Each named move below is a turn or a mirror, shown by a few rows before and after it. Which moves, in which order, take the first row of each later pair to the second? The first pair is answered.
move nak:
[-1.96 -0.80  2.10 -0.21  1.41  2.68 -1.25 -1.32 -2.60  0.24 -2.33  2.75
 -1.37 -1.17  0.00  0.05 -0.90  1.01] => [-0.28 -3.60 -0.37  0.77 -1.27 -2.97 -2.30 -1.20  2.23 -2.20  0.94 -1.24
 -0.63  0.37  0.42 -0.54 -1.78  0.36]
[-1.22  0.08 -1.42  1.55  0.06 -1.86 -0.28  1.94  0.69  0.92  2.34 -3.02
  1.35  2.44  0.24 -2.33 -0.40 -3.07] => [-2.36  2.22  0.65  0.68  2.34  2.43  0.49  1.71 -3.28  2.86 -0.05  0.17
  0.62  1.23  0.09 -1.61  0.60 -2.08]
[-1.72  1.07  0.60 -1.08  0.55 -0.33  0.98  0.07 -0.88  3.16 -0.90  0.22
  0.76  1.35 -1.15  0.21  0.69  0.44] => [-0.97 -0.14 -0.56 -0.41 -0.56 -2.72  0.68  0.14  1.26  2.38  0.54 -1.46
  1.23  2.02 -0.93 -0.22  0.65 -0.01]
move Zafe:
[ 0.29 -0.83 -0.45 -0.86 -1.34 -1.94 -2.18  0.27  2.20 -0.87  0.15 -1.23
 -2.27 -2.31 -0.14 -1.75  1.21  0.73] => [ 0.27 -0.06  0.63 -0.74 -0.22 -0.11 -1.67  0.14  0.18 -0.14 -2.17  0.67
 -2.52 -3.52 -0.94 -0.86  1.75  0.92]
[-2.81 -0.08  2.34 -0.38  0.95  2.21 -4.30 -2.40 -0.63 -0.67 -0.49  1.63
 -3.92  0.02  0.88 -0.66 -3.49  1.35] => [-2.91 -0.47  1.61 -0.45  0.25  0.66 -4.77 -2.21  1.00 -1.85  1.35 -0.18
 -3.56  0.97  1.23 -1.14 -4.23  0.94]
[-1.02  1.13  1.51  4.41  1.17 -1.03  1.40  0.54 -1.28  0.50  0.88  1.06
  0.32 -0.75 -1.29  3.48 -3.26 -0.49] => [-1.10  0.78  0.84  4.51  0.84 -2.07  1.21  0.73  0.11 -0.24  2.32 -0.34
  0.33  0.06 -0.95  2.81 -3.64 -0.56]
[-1.47  0.99 -1.12 -0.73  0.99  0.03  0.30 -1.68 -4.01  2.25  1.96  0.61
 -2.78  1.45  2.16 -0.42 -3.91  0.13] => [-1.73  0.83 -1.39 -0.75  1.14 -0.35  0.29 -1.72 -3.62  1.60  2.45  0.27
 -2.78  1.55  2.24 -0.56 -3.80 -0.05]
move mit:
[ 0.42  0.91  1.30 -0.37  0.75  1.55  1.86 -0.43 -2.49  0.79 -0.87  2.30
  0.29  0.39 -0.29  0.59  1.16 -0.35] => [-1.27  0.87  1.05 -1.30  0.99  1.66  0.47 -0.31 -1.86  0.01  1.97  0.91
 -0.42  2.28  0.66 -0.58 -0.22  0.34]
[ 1.30  0.08 -1.33  0.54  0.50 -2.92  0.78  1.15 -0.57  0.48 -0.35 -0.54
 -0.24  0.49  1.54  0.32 -0.47 -0.17] => [ 1.11  0.34 -1.62  0.39  0.42 -2.52  0.72  1.22 -0.56  0.59  0.04 -0.57
 -0.13  0.58  1.57  0.32 -0.61  0.05]
[ 0.37  2.38 -0.61 -0.46  1.61 -0.35  3.78  1.46 -1.69  0.83 -1.81  0.74
  2.14  0.13 -2.22  0.44  2.96 -0.77] => [-2.21  2.59 -0.93 -2.40  2.21 -0.26  0.97  1.72 -0.47 -0.10  2.83 -0.92
  0.76  3.81 -0.49 -1.94  0.58  0.18]
move Zomi:
[ 2.98  1.75  2.01  4.42 -0.92  0.59  2.06 -1.38 -2.30  2.15 -7.34  3.16
  0.75 -2.72 -0.06  1.82  0.93 -1.44] => [ 2.83  2.71  1.36  4.33 -0.41  0.73  3.54 -1.54 -2.98  2.46 -6.43  2.98
  1.35 -2.14  0.01  1.87  1.57 -1.65]
[-0.87  1.04  0.77 -0.84  1.52  2.36  0.69  0.22 -0.99  0.72 -0.92  1.14
 -0.16  0.62 -0.35  0.36  0.49 -0.25] => [-0.59 -0.31  1.18 -0.65  1.10  1.99 -0.86 -0.27 -0.34  0.36 -1.65  1.24
 -0.89  0.03 -0.40  0.26 -0.17  0.06]
[-2.63  2.61  2.23  0.27 -1.66  3.71  1.68 -2.23 -2.54  1.93  0.55 -1.83
  4.27 -2.38 -3.38 -0.21  1.17 -1.44] => [-2.41 -0.70  3.41  1.30 -2.59  2.94 -1.79 -3.18 -0.29  0.31 -2.45 -1.36
  2.68 -3.85 -3.43 -0.10 -1.28 -1.05]
move Rito:
[-2.89  0.53 -0.94 -2.91  0.80  0.23 -1.23  0.70  1.05  0.11  3.72 -1.07
  0.94  3.94  1.18 -1.41 -1.33  2.85] => [-1.28 -3.15  1.57 -1.19  0.05  1.39 -3.80 -0.47  1.73 -0.55 -3.86  2.08
 -0.40 -0.65  0.12  0.56 -2.67  3.02]
[ 2.60  1.45 -3.90 -0.89  3.06  3.40  5.19  0.76 -5.28  2.20 -0.81  4.93
  1.50 -1.48 -1.05  2.98  3.93  0.14] => [ 6.00 -1.61 -5.30  1.55 -0.24 -1.17  4.98  0.59 -0.99  0.30 -2.57  3.07
  2.23 -3.12 -1.64  3.84  3.73 -1.17]
[ 0.32  1.62 -1.40 -0.20  1.41 -0.50  2.71  1.10 -0.58  0.62  0.02  0.46
  0.16 -0.34 -0.82  1.37  0.74 -1.18] => [ 0.76  0.81 -0.88  0.13  1.18  0.08  1.95  0.80 -0.41  0.57 -1.85  0.90
 -0.07 -1.37 -1.05  1.87  0.74 -1.05]
Now pairs of rows:
(2 to 3 moves a pair)
[-1.28  0.19  2.74  0.13  0.37  3.51 -0.51 -1.13 -2.04  0.32 -4.16  3.45
 -1.00 -1.81 -0.13  0.87 -0.50  0.21] => [-0.23  2.28 -1.94 -0.02 -1.22 -2.65  3.24  0.13  1.00 -0.16  3.62 -2.12
  2.12  2.13  0.65 -0.07  1.64 -1.77] -> nak, Zomi
[ 0.37 -3.99  1.23  0.82 -2.04 -0.96 -3.18 -0.67  1.65 -2.26 -1.25  0.58
 -0.97 -0.62  0.83  1.17 -3.40 -0.01] => [ 1.24 -2.62 -1.24  1.12 -2.82 -2.98 -0.42  0.34  2.75 -2.09  2.24 -1.73
  0.84  0.96  0.92  1.15 -1.77 -1.07] -> Zomi, Rito, Zafe
[-0.13  1.83 -4.19 -0.78 -2.28 -4.19  1.68 -0.20  3.22 -1.02  3.39 -2.53
  0.56  1.96 -2.09 -0.05  0.20 -1.19] => [-4.17  1.28  0.53 -2.97  0.70  2.83 -3.30 -1.06 -0.16 -0.06 -0.40  2.35
 -3.35  1.16 -1.64 -1.00 -3.44  1.97] -> Zomi, Rito, Zomi
[ 3.38 -1.68 -1.88  0.51 -1.65 -4.28 -0.62  1.04  1.65  0.01  1.65 -4.15
  0.43 -0.21  1.64 -0.34 -0.28 -0.73] => [ 3.10  2.51 -0.74  0.06  1.11 -0.35  3.37  1.67 -3.40  3.05 -0.37 -0.87
  1.44 -1.52  0.88  0.99  2.50 -0.73] -> Zafe, Rito, nak
[ 2.31 -2.39 -0.88  2.34 -1.40 -1.94  0.61 -0.11  2.85 -1.02 -2.17 -1.38
  0.51 -2.14 -1.22 -0.11 -0.37 -0.99] => [ 1.34  0.96  0.49  0.99  0.91  2.29  2.91  0.09 -1.47  1.51 -3.01  1.27
  1.04 -2.08 -1.32  0.55  1.90 -0.49] -> nak, Zomi
[-1.01  3.59  1.72 -0.77  3.12  3.99  6.51  2.15 -5.20  2.36 -1.51  1.25
  2.29 -0.35 -0.25 -0.02  4.24 -1.61] => [-3.09  4.21  1.60 -2.00  3.67  4.16  5.21  2.30 -4.70  2.08  1.67  0.28
  1.77  2.21  0.86 -1.53  3.13 -0.73] -> Rito, Zafe, Rito
[ 1.35 -4.33 -0.44  0.67 -3.04 -2.74  0.07 -1.44  2.11 -1.79 -4.49  0.36
 -0.74 -3.38 -1.76  0.09 -1.51  0.32] => [ 1.99  0.62 -2.75  0.31 -2.03 -2.72  5.89 -0.22 -0.44  0.50 -1.37 -0.25
  2.57 -2.12 -1.98  0.81  2.66 -0.52] -> Zomi, Rito, Rito
[-1.95  1.38 -1.83  1.38 -1.40 -2.67 -1.08  0.47  0.79  0.93  5.63 -2.42
 -1.55  1.23  0.41 -3.91  0.80 -0.19] => [ 1.52 -1.90 -0.67  4.26 -3.16 -3.45 -1.30 -0.47  1.36  0.47 -1.98  0.24
 -1.66 -4.31 -1.38 -1.44  1.22 -1.10] -> Rito, Zomi, Rito
[-2.51 -1.06  2.40 -1.60  2.07  3.37 -3.68  0.27 -1.08 -0.04 -0.99  2.02
 -1.79  0.57  0.78 -0.70 -3.24  1.86] => [-1.50 -0.33 -1.43 -1.19  0.15 -1.86 -1.46  0.82  2.09 -0.98  5.11 -2.64
  0.59  3.44  1.25 -1.83 -1.58  0.55] -> Zomi, nak
[ 0.53 -3.05 -1.85  0.28 -2.00 -2.04  0.04  1.47  4.08  0.32  3.22 -2.05
 -0.11  0.92 -0.12  0.04 -1.03  0.80] => [ 1.15 -3.82  0.57  1.07 -1.13  1.24 -0.61  0.57  1.97  0.81 -3.23  1.88
 -1.13 -2.88 -1.18  1.43 -1.26  0.98] -> Rito, Rito, Zafe
